rotation ticks, each row followed by its count of ticks
The counts run from 0 to 914.
[-10.5  13.0  31.2   5.1  16.5  -9.0  -1.8  -1.3   2.7  -9.6  11.3  -6.8
  10.2  26.9  -0.3   5.2   0.9  26.2 -13.6  -9.4   2.7 -36.9   6.7   9.1
   7.3 -22.9 -13.5 -21.7   2.6  -2.6  12.9   9.1   0.7  14.9   4.4 -16.6
  -1.2  -9.1 -18.8]
687
[-16.0   4.1  20.8 -17.6  -9.2   1.9   1.9  14.6  16.7  -4.9  -0.1   1.9
  -0.2 -26.9 -16.5   2.6  21.1 -25.2  -3.6 -20.6  17.5 -32.3  -9.6  -0.1
  -5.8 -10.9  -1.9   1.6  -8.3   5.2  12.6   3.7  -2.4 -30.9   6.8  -4.6
  -2.5 -24.9  -0.5]
637
[ 11.0  25.2  26.2  -9.0   7.6   7.9  21.2  -2.6  -7.7  -2.6   0.6   8.4
 -16.5  -8.0 -29.1  -2.5   3.9 -21.5  -9.2   0.4  -6.9  25.5   0.5  -8.5
   5.1  -2.3 -22.8  -3.3  -8.5  -6.6   7.0  19.8   5.5 -25.9  -9.9   2.6
  -5.3 -29.8  -7.8]
646
[  8.9  21.2   7.9   4.0  -2.8  -3.7 -12.2 -11.0  -7.6   2.8  -6.2  27.9
  13.2  -5.8 -30.9 -11.2   4.8   0.8   3.7 -14.9  21.9  13.9 -15.3 -10.2
 -10.8 -24.9   3.5 -40.0  -1.6  18.3  11.3   9.4   9.7   6.5  10.9  -4.8
  -2.3 -14.7  -2.7]
496
[  2.0   8.0  -3.2   9.2  -7.1 -10.4 -26.6   3.2 -28.9  11.1  -6.3   9.3
  -9.5  -1.3 -13.3  -0.5  37.4  13.7 -17.5  23.8 -14.9   9.4  11.2  -3.6
  15.2  -8.5  -6.0  -5.2   1.9  -5.7  -5.1  19.6  -6.6   4.2   0.2  14.5
   8.5 -19.9 -20.4]
165
[  3.6  -5.6  32.6  -5.3  -0.9   6.5  -0.5  -2.1   6.5 -10.6   1.2   5.7
   4.6  11.0 -36.0 -11.8  21.1  16.1   9.5   7.4  19.1 -12.2  26.4  -7.9
  23.5  -3.6 -21.5 -13.6   1.8   6.7  20.8   0.3 -10.6  -0.2 -28.1   0.7
   6.6 -11.7  -3.5]
268
[  7.5  -4.9   4.2  15.6   0.1  13.9  -5.5 -23.7  -2.3   8.2 -21.3 -13.6
 -24.0  -4.7  -9.9  19.4  13.6   2.3   9.2  22.2 -16.2 -19.2  16.1  15.8
   1.5 -30.7  -5.1 -10.9   1.1  11.4 -21.6  19.0   2.9  -6.8 -19.4  -3.6
  -0.5 -12.9 -12.7]
273
[ 19.5 -19.4  14.0 -15.1  -6.0  26.3  20.0 -12.9 -28.6 -14.8 -22.1   0.3
  -8.1   6.1 -31.6  -6.9  26.9   5.5 -15.2  -6.1   8.6  -6.5  -2.9   7.3
  28.7  -2.1  -9.7  25.1   6.1  -3.3   9.2   2.2  -7.5  -6.6  -3.6   4.9
  -0.1  -2.8   6.2]
509
[  9.0  26.3  10.0   3.1  11.8   1.6   9.8 -12.0  -2.6  18.7 -10.1  10.0
 -11.0 -11.2 -15.7  12.4  -4.3   9.5 -21.2  -1.4  -9.6   8.5 -31.6   9.0
 -12.1 -11.0  -4.2 -11.7 -16.7 -12.0  -1.1  16.9  24.3   2.5  13.0 -15.4
 -10.9 -31.8 -21.1]
147
[ -6.7   0.7  24.6 -16.5 -12.3 -18.6  12.3  25.9  -6.4   7.7 -12.3  17.5
  21.9  13.5 -18.0  -4.5  23.9 -14.5  -5.1 -10.8  -1.4  -6.8  -4.0 -20.8
   7.7 -16.1 -11.3  -2.3   9.3   2.0   4.5  19.2  31.5   1.8  15.9 -10.0
 -11.0   4.0  -0.5]
788
[ -4.1  13.2   9.1  12.7   5.9   3.3   0.0 -25.8   6.4   5.6 -20.8 -14.0
 -15.5 -11.9 -11.7  21.3  18.5   7.4  14.6   7.1  -7.1 -21.5  12.4  17.3
  -0.2 -29.0   1.2 -18.9   1.2  18.1 -25.6  14.1   8.4  -7.4 -22.1   1.7
  11.4 -14.1 -15.6]
272
[  6.6 -12.4  10.2   1.1  11.0  13.9   7.6 -14.2  -7.8  -2.5 -33.9  -9.8
  13.6  24.4 -11.0  -1.5 -19.8  18.2   5.7 -14.7  -0.2 -39.5 -14.4   9.1
  -7.6 -17.5   2.5 -19.4  -2.5   8.4   9.0  13.1   8.5  10.9  13.3 -17.3
 -14.7   1.2  -3.9]
840
[-31.3  11.4  -3.0   7.3  -6.8 -14.4  17.3 -16.9   7.3  -5.9  13.8 -15.4
  18.5 -13.6 -20.1  -2.4   3.8  -1.5  -0.9   0.5  -4.4 -23.1 -43.0  -8.7
  -3.6  -8.8   0.1 -15.8 -20.9  -2.2  17.5 -10.6  -3.9  -5.9   6.0  11.5
   7.8  -1.0   9.2]
468
[-24.2   5.0  -9.1  12.7  -3.0  -1.6 -10.3 -33.9 -14.0 -26.1 -11.3 -22.0
  -0.7  -8.0   7.4  18.4  21.3  -3.3   0.6  -5.6  -1.3 -36.6  -4.1  -1.3
  -0.6  -8.4  18.6 -18.7   8.8   1.9  -4.4   9.3 -22.1  -5.4   2.0  17.7
  12.5  -0.1 -20.3]
820
[-22.0  -3.0  10.4 -22.5  12.1  -9.8  -2.8  15.3 -12.5  -8.4  -2.8   3.5
  19.7  -5.0  -4.4  12.8  27.1  19.0  -0.4   3.0 -13.7  -6.3  -9.2  -3.3
  27.3 -21.7  -4.5  11.4   8.1 -18.0  -6.5  21.7   0.5 -10.4   2.8   4.5
  -3.5 -30.1 -19.7]
877
[ -6.4  -9.3   9.1  -7.4  25.5 -11.2 -34.0   0.0 -18.3   7.4   5.8  13.8
  -8.8  19.8   0.1  -3.0  14.3  20.2 -17.2   2.9   5.7   7.4 -17.0 -20.2
  12.2 -31.9 -16.5   4.8   7.0  -4.8  -1.9  12.7 -17.3  -2.1   6.9   4.0
  -7.6 -26.0 -16.1]
247
[ 27.6  -0.1  11.7  10.3   7.5  26.5  -5.6 -31.0  -8.8  19.8 -14.3   4.7
 -25.3  12.6  -9.7  22.1   9.0  -0.6 -12.5   3.6  -7.4   7.2  12.1   1.4
  -5.4 -19.1 -16.7  -2.9  -1.7  17.8 -11.5  16.8   9.5  -3.5  -1.4   3.4
 -13.1 -22.4 -15.3]
354
[-12.5  22.0  -0.9  -3.7  11.9   2.1   8.6  -8.0  12.8 -23.3 -14.9   7.9
   4.7  30.9 -11.2  13.0   2.6   0.8   2.9 -10.8 -17.0   5.3  -1.4 -17.4
  15.4   9.3  -5.8 -33.7   0.8  21.3  -2.4 -26.7  15.3  -7.5  20.6  20.6
   0.6 -19.0   5.8]
601
[-19.1 -19.9  26.4  -5.8 -11.5 -13.5  14.0  -8.1  13.0  14.1   2.2   0.6
   4.6  12.8 -34.2 -16.1  10.5   4.3   3.8   8.5 -10.1  -3.6  -6.9 -22.4
  21.9 -18.5 -13.3   3.7 -11.9  24.6  -1.4 -16.6   9.4 -18.2 -20.3   8.9
  14.4  -4.8  16.6]
619
[-18.3  -1.1  12.0  -4.4  16.9   8.0   5.1   1.6  13.5   3.5 -18.2  -8.3
 -13.2 -26.0 -22.1  -9.6  -2.1 -12.3  10.5  15.3  -9.3 -21.8   8.4   3.3
 -11.0  -8.8 -16.6  -5.6  -9.1  -2.8  -7.9  14.7  -7.1 -42.2 -15.3  -0.1
  -0.2 -22.9 -14.6]
484
[  7.8  16.7   5.9  14.5   0.3  17.7   5.8 -25.3 -17.3   3.9  -7.0  13.6
 -27.0  -8.5 -17.4  20.6   4.6  -1.6 -30.1  10.8  -0.6  15.5  18.2   4.8
  -0.8 -26.5  -6.6 -14.6   0.8  25.0  -9.5  11.2  27.6  -3.4   3.0   5.5
   3.2 -17.2  -5.0]
434
[ 17.2  26.2  20.1  -3.0  -2.1  -2.8  20.3  -8.6 -23.4  -0.9   3.1  15.6
 -11.5  -0.5 -31.9 -11.5   7.7 -22.4  -3.7   2.4  -4.4  28.3  -8.8  -8.9
   5.8   0.4 -12.2  -8.4 -12.8  -8.8   2.1  19.5   3.4 -20.4 -15.0   5.5
   4.9 -22.3  -0.1]
647
[  3.9  22.0   7.4  11.1   6.4   8.4  -9.4 -18.1  16.2  32.9  -7.1  -1.8
 -17.5  -2.4  -8.8   7.0  -2.7  -4.2 -26.2  -8.1  -7.2  -5.4 -21.7 -13.3
 -19.7 -13.3  -0.1 -24.4 -25.0  25.3  17.0  -5.8  16.0   0.9  13.2  -3.3
  -5.9 -17.3   3.5]
703
[ -9.2 -17.7  14.0  13.1  -1.3 -19.2   6.3 -12.2   2.9   2.9  -6.5  -2.8
  -5.6  23.9 -20.2 -22.5 -10.9  -5.5  -1.2  20.3 -23.4  -8.0 -15.6 -12.8
   5.2 -10.5 -25.5 -18.3   4.0 -23.6  -9.0   2.2  16.3 -18.0   5.3  -9.7
 -20.9  -5.0 -16.0]
545
[ -4.3  -9.8   2.2  -4.9   6.4  19.3   7.1   4.5  -6.6   3.9 -26.4  24.6
  14.8   2.3 -21.9  -9.4  -4.2  19.1 -10.6  -5.0  14.7 -21.9  -1.1  -8.4
   0.4 -16.4  -9.8 -19.2  -7.3  19.3  12.6  -1.1  35.5   8.4  24.0 -10.5
 -16.7  -2.0  11.9]
284
[  0.6  18.9  14.8   3.8 -38.0  -0.6   1.4  -3.3  10.3  -8.8  11.9  23.6
   6.1  14.3 -15.8  14.7   9.5 -33.8  -1.6  -2.8   9.5  -9.0   6.4   2.9
  -6.1 -13.4  -4.8 -21.3  -0.3  16.7   0.0   0.4  28.6  -5.3  10.3  -1.7
   2.2 -22.3  -6.6]
288
[  3.1  17.5  13.5   7.4  -4.4   3.4 -15.2  -0.7 -29.0  -4.9 -14.6   1.9
  -9.0  -0.6   4.3  18.2  16.0 -17.1 -28.5  -8.1 -19.7  -6.7  16.4  -5.2
  -1.9   4.6  15.8 -16.6 -14.9   4.6   7.4  36.9   7.6  -8.1  -8.9  -1.3
  16.4 -23.7 -21.4]
83
[-12.0  -3.1  40.6 -14.8  -2.0   2.7   2.5  -6.1  12.6  14.7   0.4  -1.8
  32.2  23.0 -16.7 -12.0 -17.4  -6.3  15.9   2.6 -11.7  -8.8 -14.2 -17.6
  11.6 -13.6 -14.7 -11.0  -1.6  -4.4  15.3  20.5  13.6  -1.7 -10.1 -14.3
 -18.7  -9.8  -6.6]
627
[-18.5  -6.2  20.2 -13.7   0.7  -3.5   4.9 -11.4  25.0 -15.8 -19.2 -16.5
  -1.9  19.1 -16.8  -4.8   6.6  -1.1  -7.6 -32.7  -0.2 -36.7  -2.8  -4.8
  10.1  14.4  -1.1 -11.9   3.7   9.4  14.7 -21.3   7.7  -9.7  16.9  -4.0
   0.3   4.5  -3.5]
52
[ -3.6  -4.5  17.1 -23.5  -2.5   9.5  15.0  -9.6  -3.5   5.2 -22.8   0.2
 -26.3 -13.4 -10.3  22.0  23.2   6.9 -29.6  -8.9  -7.1 -10.0  -5.8  -7.6
  26.3  -3.0   5.2  13.1  -7.0   2.2  10.1  -4.9  29.1  -5.8   5.1  -6.9
   0.9 -15.8   7.0]
221
[ -5.0  21.0  19.3  -9.6  16.8  15.2   0.0  -9.0  35.5  16.7 -22.3   9.2
   6.5  14.7 -23.4  -8.6  -6.8   5.6   7.1  -7.0   0.6  -9.0   7.7  -9.1
   3.3   5.5 -18.6 -25.2  -1.1  19.2  15.3 -16.2  22.8   2.5  14.3   0.1
 -15.4 -10.5  -5.2]
205
[ -8.7  22.1  19.2   4.6   6.2  -6.5  -2.1 -26.5  11.8   1.1 -14.3  -9.4
   0.2  -8.8 -17.9  12.8  15.9  14.8  20.0  -7.3   1.6 -19.0  12.2  13.0
   4.0 -23.0   5.5 -16.9   0.0  22.2 -18.2   6.8   2.8  -4.2 -27.3   5.1
  23.9 -20.0 -15.8]
271
[  3.9  19.7 -11.3  -4.4  17.1  -3.1  12.0 -13.7 -22.4   9.0 -40.7  -3.9
  -0.9  -9.0 -14.2  -1.6  13.9  -2.4   1.3  -3.7 -12.1  -5.1 -23.3  -1.6
   1.7 -18.8  -4.3  -5.9  14.1  -3.7 -15.2  27.8   6.6  -0.1  22.4   0.7
 -13.3   5.0 -11.2]
651
[  7.5  10.7  -8.4  20.2 -13.6  10.0  13.0 -22.8 -36.7   1.9 -18.2   1.8
   9.3  30.0  -9.7  -2.9  -5.5 -14.4 -14.5  13.8 -15.9 -21.6  -3.6  14.3
 -12.5  -9.1  -5.2  -1.1   5.2   1.7  -2.8  20.4   8.0   8.1  21.1   9.2
  -4.8   8.0  -5.2]
443
[ -2.6  13.3 -11.2   4.4  -0.5  12.1 -12.8 -32.2 -17.0  -2.3  11.1  10.2
 -30.4  18.4  -5.3  -0.9  -4.3 -16.2 -17.1  18.7   2.5  -3.1 -13.1   7.6
  -8.5 -24.8  -1.8  -1.6   2.3  14.2  -1.9 -14.9  -1.5 -14.0  22.4  21.1
   0.0 -15.9  11.3]
595
[ -5.9  -9.1  10.7   4.3   5.5 -26.1 -14.0 -18.4  -9.6  17.2  -7.3  -6.5
 -21.6  -9.5 -29.8 -21.0  22.9  18.5   0.7  -1.1  15.1  -2.1 -34.9 -11.0
   7.5 -38.4  -0.6  -6.9   3.9  -0.5  -2.1   3.2 -12.2   0.7  -1.2  -5.4
   0.3   2.0   4.8]
408
[ -7.3 -15.6  10.7   2.1  14.3   0.1  11.1 -21.1   2.4   2.3 -15.1   8.8
  -9.3   0.0 -36.9 -40.5  -0.3  16.0  13.5   3.0  23.8 -24.8  -1.6   0.9
  -1.0  -7.6 -25.8   5.2  -4.0  -4.9  -3.9 -12.9  -2.0 -22.6  -1.0  10.1
  -2.7  -6.0  -5.6]
196
[-10.3   9.6   2.2 -14.3 -31.2  -2.2   1.6  -0.2  -6.4 -20.6  -2.9   5.0
   5.2  28.8 -26.1   1.1   8.8 -25.0 -10.8  -6.9 -10.1 -11.9  -3.2  19.1
  22.4   7.0  10.6  -3.7  11.2  14.4   9.3 -20.1  -2.7 -14.9  19.4  18.6
  14.9 -19.8   9.9]
449
[ 19.7   7.0   7.9  12.7  -1.1  17.7   9.4 -16.5 -29.2   1.8  -2.1  21.0
 -22.2   0.7 -21.0  12.9   3.9   5.6 -25.0  20.4   2.4  15.9  13.7  -0.1
   4.2 -31.3 -22.4 -10.8   0.0  11.9  -2.1  12.4  26.0   4.0   4.1  -3.3
  -4.5 -14.6  -4.6]
435
[ -0.2  13.8  -3.6   9.9 -20.7   5.1 -18.7  -9.9 -18.8   1.8 -11.2  -1.3
 -18.1  -3.2  -6.8  -0.7  25.1 -23.8 -33.0   3.1  -7.7 -18.5 -17.9   1.8
  -3.7  10.0   6.4 -10.0   3.1 -11.4  22.5  10.3   3.9   1.5  30.9 -10.8
 -11.9   0.5  -9.8]
156
[-12.0  19.6   3.3  16.0   4.1  -1.8  12.5 -46.6  14.6 -14.5   5.1  -6.7
  -6.7   5.3 -31.6  -9.0 -11.1 -10.5  15.9  11.9  -6.1  -1.7 -16.2   8.5
   2.1  -1.9 -10.1 -26.9   6.3  -3.5  -6.4 -15.0   2.1 -21.3  -3.7  14.4
  -2.4 -13.6 -11.3]
755
[-14.5  25.8  -9.5 -11.3  11.2  12.0  13.5 -19.7  -8.2   4.3 -26.9  12.5
  -6.5 -15.0 -28.5 -10.9  23.7   8.6  -4.0  -9.2  10.5  -9.1   4.9   3.3
   7.5   3.2   1.3   7.9  -1.1  23.9  -4.2 -17.1  14.9 -12.6  10.4  33.9
  20.9  -9.3   2.8]
512
